One turn moves every row onto another: examples first, then more rows asked:
q_291: 6 0 24 -49 30 -11 -5 23 12 -4 -26 1 -19 28 8 8 -28 23 13 -16
q_40: 29 28 -5 -8 14 -9 -19 13 -10 -4 -22 12 55 1 -8 0 -36 32 9 -17
q_768: 15 5 39 0 10 -1 -45 -6 13 1 -16 -15 7 56 13 25 32 40 23 0
q_247: 28 -11 12 24 -7 2 -68 -4 25 7 -10 -18 3 24 19 19 10 -20 31 12
q_292: -1 -4 21 4 -13 -28 21 -16 29 -14 20 11 -4 -1 44 -12 -33 31 -5 15
q_855: 31 -31 -20 -1 -8 12 -30 -31 28 27 17 -17 21 33 -29 3 -38 16 -10 -29
q_753: 20 -14 39 -44 17 1 7 34 24 16 -2 24 -8 31 -2 2 -10 26 31 -6
q_404: 20 -24 36 -11 -18 -2 -26 -35 17 9 3 -32 2 39 -2 -30 -8 15 -33 35
q_624: 13 3 44 1 3 -3 -62 -7 9 15 -16 -16 3 50 17 25 16 34 12 3
q_515: 55 -21 9 43 12 -18 18 1 21 -19 21 13 -3 -20 -7 -18 -15 16 3 22
q_864: 30 -7 48 -44 24 -1 -9 2 8 -1 -24 -21 -20 7 8 12 -34 1 6 2
q_586: 18 -5 -4 17 11 -15 -54 -12 37 -10 -29 -26 7 38 18 22 14 -4 34 -7
q_692: 17 -13 50 2 10 0 -65 -12 -2 14 -11 -10 1 48 16 15 15 33 23 15
q_436: -4 -24 16 -6 19 -8 23 -4 35 -6 22 -17 20 13 39 -37 -24 17 12 40
q_952: 44 -21 63 -39 12 9 2 12 19 20 -2 1 -10 12 -2 6 -16 3 22 12
q_774: 49 12 17 -4 13 -11 -31 -14 -15 3 -21 0 49 -15 -8 0 -48 19 6 -4
q_229: 20 -20 -4 20 10 -20 -46 -6 27 -16 -18 13 0 44 10 15 24 16 55 -7
q_852: 37 -10 10 48 3 -13 22 -13 30 -26 22 22 4 -12 0 -1 -9 21 17 30
q_700: 30 -27 11 25 -8 -3 -59 -1 15 2 3 18 -1 30 13 12 22 -1 49 11
q_828: 20 -12 44 0 18 2 -48 -8 1 0 -10 -9 6 56 12 14 33 39 32 12
q_334: 60 -8 28 -2 17 -1 -19 -7 -5 19 -5 12 65 -6 -18 -12 -32 21 29 9
q_466: 18 -52 21 6 1 20 -34 19 2 7 28 -14 40 -5 -26 -3 -6 41 22 -32
q_627: 42 -22 -23 1 -7 12 -7 -38 22 -6 14 -11 16 31 -37 14 -18 25 -5 -37
q_965: 0 -27 25 -1 9 -33 14 -27 39 3 14 -3 7 7 41 -28 -43 28 9 27
q_951: 0 -15 7 -13 -14 -16 -2 -12 14 -17 3 11 -2 65 -8 -28 15 55 -15 7
q_536: 1 -5 12 -15 -9 -24 -17 -34 21 -14 -19 -27 -4 51 1 -19 -8 39 -35 6
q_99: 8 -10 -25 29 30 -31 -9 26 44 10 -1 -13 12 6 5 -32 -44 17 -10 8
q_288: -5 0 12 1 -4 -3 30 7 25 -23 29 -1 8 5 42 -20 -14 19 -3 27
q_600: 35 -36 -29 -2 6 29 -14 -25 -7 -19 27 -4 12 32 -35 -2 -13 24 4 -19
q_267: 39 9 4 -7 19 -1 -7 21 1 10 -5 23 70 11 -17 -14 -17 33 29 -4
q_503: 17 -34 31 -8 -23 6 -11 -12 11 5 22 6 3 50 -9 -40 16 31 -10 36
q_751: -11 -6 -21 31 29 -22 -22 9 44 11 0 -15 16 8 17 -22 -49 13 3 29
q_573: 10 -37 5 5 7 4 -26 13 0 -16 12 -12 32 0 -26 5 -6 56 19 -51
q_872: 15 -32 14 4 8 -2 -32 -6 11 -10 -2 -40 33 -9 -21 15 -22 45 6 -52
q_915: 27 -15 -11 33 27 -7 -13 18 7 -15 12 -16 -4 -19 5 -29 -37 1 -15 32
q_625: 12 -5 -4 41 10 -40 13 -6 68 10 5 15 18 12 4 -4 -28 34 17 10
q_741: 26 -45 -26 -5 4 28 -38 -18 1 15 28 -8 17 34 -30 -13 -32 14 2 -9
q_434: 13 -12 -5 37 23 5 -13 2 5 -25 17 -8 2 -15 13 -18 -31 0 4 50
q_564: 35 -16 -5 38 15 -42 21 9 59 9 9 14 13 5 -9 -19 -23 33 6 0
q_76: 25 -47 28 7 2 13 -41 -1 12 13 14 -41 39 -13 -22 4 -22 30 10 -34

q_855 -> q_741
q_267 -> q_40
Where do these go?
q_229 -> q_586
q_753 -> q_291
q_99 -> q_915
q_692 -> q_828
q_434 -> q_852
q_573 -> q_872
q_292 -> q_965
q_503 -> q_951

One turn moves every row onto another: examples first, then more rows asked:
q_280: -11 -41 2 1 -1 -27 -24 33 -22 -2 -3 -20 -29 -29 -24 -6 13 15 18 -9 3 -13 -3 3 3 14 -26 -12 -23 24 -8 2 16 -12 -4 14 -23 3 -17 10 -7 -19 -12 -39 -22 48 -23 8 41
q_610: -11 0 -25 -15 -8 27 7 0 -17 -5 -33 2 4 -16 3 33 18 13 12 -15 -13 12 13 -15 -21 -55 13 -20 -19 -39 4 2 -3 0 12 1 -27 -13 -44 36 5 -22 33 -10 10 -20 18 -16 -9
q_490: 26 -3 -31 -28 2 11 29 -7 -19 -14 4 -33 3 34 24 8 -11 -4 21 -20 3 -31 21 -11 41 0 -16 26 -29 51 -1 -9 -2 34 -17 -4 -34 3 14 -5 -6 13 -28 -2 -46 -10 18 2 -11
q_301: -6 1 -33 -8 41 24 -3 14 5 11 0 -11 21 -14 -5 16 -22 -12 25 -29 -14 9 -7 -39 3 -38 19 -13 2 2 32 19 -11 -19 -3 -20 7 9 -40 -36 16 13 -6 -21 11 -23 26 -17 -3
q_488: 10 -6 -5 -12 -34 -17 -19 -11 -3 -9 -6 34 10 11 27 0 7 -29 -11 -15 -4 -10 38 -24 31 19 -2 25 -41 0 -29 8 -23 27 -36 0 0 -26 -13 17 2 2 -9 30 -22 11 40 -3 8
q_456: -9 5 -19 -13 0 14 -2 -9 -19 7 -13 -5 26 -36 18 1 27 2 14 2 7 21 35 6 -12 -43 1 8 -8 -30 13 3 -12 -10 -3 -7 -43 -23 -55 -16 -3 -2 24 -6 28 0 41 -6 -33
q_411: -1 -16 5 11 -21 -5 10 -53 -14 0 13 -60 11 -13 25 29 -4 9 -4 8 -69 3 2 -37 2 -14 8 -6 -3 5 14 3 5 -10 -38 5 14 -15 0 -19 1 1 5 20 -20 -30 18 -1 -6
q_796: 1 21 -12 -12 -5 6 -46 24 -6 -13 -16 16 0 2 -11 33 -18 25 18 16 13 -32 -22 11 21 12 12 8 -13 -13 8 -6 13 -5 16 -22 -60 13 0 15 31 19 10 -45 1 -20 7 -30 8
q_215: -4 -35 20 13 5 -1 3 9 -15 -6 16 -1 -7 20 -5 6 4 0 4 32 -19 -18 -22 0 -5 -14 -8 -11 53 8 -3 -53 -36 0 -12 10 35 -4 14 -34 -12 -4 -1 37 1 -37 16 8 8
q_827: -29 -22 3 -28 -5 -59 -31 4 -42 11 12 -18 10 -5 -17 -32 2 20 4 -24 1 -29 -9 7 28 -12 -4 -23 -27 7 -11 14 7 -13 9 -4 23 -8 -19 -2 -47 -10 -5 13 -29 11 3 16 24
q_87: -11 3 20 28 -21 5 15 -53 -7 -28 0 -28 16 -31 21 15 10 16 -7 3 -50 19 -18 -27 2 8 -7 -9 -26 -11 17 2 24 -20 -46 27 -9 -24 -15 -11 -24 -9 7 -2 -17 -4 28 -17 -6
q_169: -5 -17 -13 -8 12 8 19 -15 -18 23 37 -31 6 -27 -41 -5 8 -23 -14 -6 5 -20 39 15 15 10 16 -22 23 -15 -10 -22 29 17 20 27 7 -24 15 -7 10 -5 -15 16 -10 36 15 -33 -20
q_205: 3 -25 13 -11 11 -8 16 -39 -16 -5 0 -44 24 -30 27 22 -9 29 6 22 -59 10 -14 -13 -9 4 3 -12 1 16 28 -4 23 0 -53 11 12 4 -7 -27 -11 -26 10 7 -14 -17 20 -6 -5
q_789: -17 -25 14 -12 -26 5 11 21 22 28 25 27 -4 31 -14 15 -20 15 -13 -11 26 -19 -8 14 -9 -26 20 4 -3 -1 -15 -20 -17 23 37 3 -31 -16 8 6 -11 -6 -37 5 -28 -38 34 32 -6
q_499: 7 12 -4 13 8 -4 -1 -39 -17 47 13 8 -13 45 -13 -22 15 7 -5 32 -4 26 -9 -6 -9 -13 -5 -10 44 13 -15 10 -27 9 -19 -11 -5 2 19 -41 -3 29 -10 -4 -36 13 -16 4 -15
q_117: -23 -31 -24 -40 -1 -48 -24 1 -45 7 -5 -53 -20 4 -12 -30 19 22 -3 -18 -5 -16 12 16 5 -1 0 -3 -25 23 -8 -4 6 -20 16 -34 10 -9 7 -1 -5 -31 -12 -1 -39 2 -10 16 3
q_239: -18 -5 -15 -27 -10 -12 -43 4 -16 24 10 7 -1 47 4 21 2 37 -9 29 12 -19 0 -11 21 -10 17 1 -16 -13 20 -38 10 11 28 -43 -32 9 -3 12 26 33 9 -12 -11 -39 10 -10 -8
q_973: 15 -14 -12 -5 40 -3 15 4 -4 -12 7 -3 24 27 36 9 -25 1 14 -29 0 -19 -11 -12 46 15 -14 -1 -22 23 -21 -2 10 23 -16 32 -26 6 -25 8 -26 11 -14 5 -72 0 11 0 3
q_626: -13 -38 7 8 5 -1 1 1 -11 -13 15 -5 -6 24 -5 8 9 6 4 25 -25 -1 -15 11 -5 -6 -12 3 51 12 -4 -56 -43 -16 -11 4 35 -11 15 -34 -7 -3 0 34 -15 -41 4 7 1
q_253: -3 -16 -35 -8 7 19 8 -13 11 23 -6 -16 16 19 2 4 7 32 23 -20 16 31 9 -38 -18 -53 -10 -20 3 4 29 -8 17 -17 -20 -20 -10 14 -40 -24 14 20 -19 -20 1 -37 17 -7 -6
q_532: -14 -22 -16 1 -40 -20 -31 1 -33 8 20 -23 -27 -18 -39 -10 23 9 12 -19 -4 -12 10 -9 24 -8 -25 20 -35 24 -6 13 -18 -22 -7 5 -22 -26 0 2 -20 14 -22 -23 -16 32 -24 22 25
q_443: 1 9 13 9 -17 16 20 -34 -20 -31 -10 -55 -10 -35 13 14 6 3 -1 12 -56 8 -4 -29 -10 9 -2 2 -27 7 19 -3 22 -9 -51 -3 -16 -16 10 -9 6 -25 4 -14 -3 -4 30 -13 -18
q_967: -7 18 -12 3 -26 -6 -51 -2 4 0 7 18 13 9 5 13 3 28 8 21 34 -15 1 15 31 5 -7 19 -11 -15 3 -5 19 -20 9 -18 -71 -5 -19 -4 15 58 2 -28 -1 -19 13 -20 -4
q_51: -4 26 20 41 -11 36 22 -12 -25 -52 13 6 -10 -11 -11 13 22 -1 19 12 14 -27 -16 10 -20 15 -13 14 6 -24 -16 -23 -3 -22 -21 -15 -20 -28 16 -17 -57 -23 -14 -1 -6 -16 -4 1 -10
q_528: 11 -21 15 -37 3 6 -5 -25 -33 -8 4 -27 -2 -13 -32 3 17 -7 4 12 84 -9 6 -27 5 -3 13 -13 32 -3 1 3 26 -12 -55 17 6 -8 8 -12 6 4 4 12 -20 24 1 8 -3
q_517: -1 14 8 17 24 -5 23 -3 -12 27 -6 25 -11 32 -17 1 -7 -3 1 27 -19 -4 -17 -4 -9 -8 2 -40 40 26 -4 14 -13 34 -1 -3 27 21 19 -17 7 -4 7 -17 -25 17 -22 -28 15
q_85: -7 -5 4 5 1 16 -10 20 -14 -10 -11 23 -33 0 -6 23 -34 -15 6 -15 74 -1 -15 28 3 -2 23 20 -38 -6 -8 -8 -45 -4 -4 -7 -26 -8 5 -1 8 -4 3 -18 -29 -43 3 22 6
q_539: -27 -24 13 -13 12 -4 6 41 26 24 34 32 6 4 -1 7 -29 -2 -8 -2 19 -7 1 41 -6 -3 14 20 3 15 -12 -18 -16 21 36 -8 -28 -10 -4 -12 -2 -14 -27 -4 -28 -23 36 22 -24
q_75: 11 37 32 18 11 2 11 -32 -50 -3 -35 27 21 -1 -19 -21 25 -3 -3 17 8 -10 -12 20 0 -2 1 -7 13 -17 -22 41 -17 -2 14 10 -13 -24 24 -27 -15 8 21 -1 -17 28 10 -17 -9
q_42: -31 -19 -10 -23 11 6 11 -23 -19 -28 9 -2 -5 -14 -42 34 13 -16 1 -12 40 6 20 -11 24 12 15 1 21 3 2 13 5 -27 -27 13 36 -27 2 4 17 0 22 -2 -48 10 -34 -28 -7
q_209: -19 1 -8 -29 31 -19 -54 14 -13 22 17 31 28 12 5 15 -13 21 -3 35 3 -17 -17 9 38 10 23 5 -13 -15 26 -21 -1 5 25 -29 -30 9 -18 -20 7 26 13 -13 -4 -13 23 -12 -10
q_727: 24 -28 -18 -39 -7 -5 -10 -1 -8 -17 -41 28 8 11 28 2 14 5 -6 -7 0 6 13 -3 7 40 7 17 -33 3 -13 -21 -11 28 -39 8 -19 -10 -1 19 14 -48 -12 6 -33 18 31 -2 12
q_947: -2 21 20 54 -9 28 22 -9 -17 -50 10 -4 -15 -9 0 16 26 -11 10 11 14 -31 -4 13 -29 20 -9 2 4 -23 -17 -29 8 -26 -7 -14 -18 -27 9 -12 -41 -25 -17 -5 -13 -15 -10 -9 -2
q_810: -3 27 27 21 4 1 15 -26 -44 -11 -45 11 -16 27 -12 -10 32 13 0 13 11 14 14 12 -28 -6 -15 -8 19 -8 -42 16 8 -2 6 -18 -13 -16 32 12 17 -8 25 -12 -39 -1 -12 -16 -25
q_597: -20 -15 -14 -31 9 18 4 -23 -20 12 33 -3 -2 -2 -66 3 -1 26 6 -12 4 23 12 -3 10 -9 -7 -5 27 -19 -27 -17 40 21 -23 23 1 -17 27 29 -27 -18 -7 14 -27 6 3 -3 -33
q_992: -6 -13 19 17 -18 2 2 9 -8 1 -7 26 -14 3 10 10 -16 -3 3 -2 100 -1 6 40 0 2 9 6 -36 3 3 -18 -22 -1 -2 7 -26 -12 -15 -18 -5 15 -1 -10 -21 -36 15 10 12

q_528 -> q_597
q_411 -> q_443
q_75 -> q_499
Where do these go?
q_253 -> q_610
q_532 -> q_117
q_239 -> q_796
q_789 -> q_85
q_51 -> q_626
q_727 -> q_973

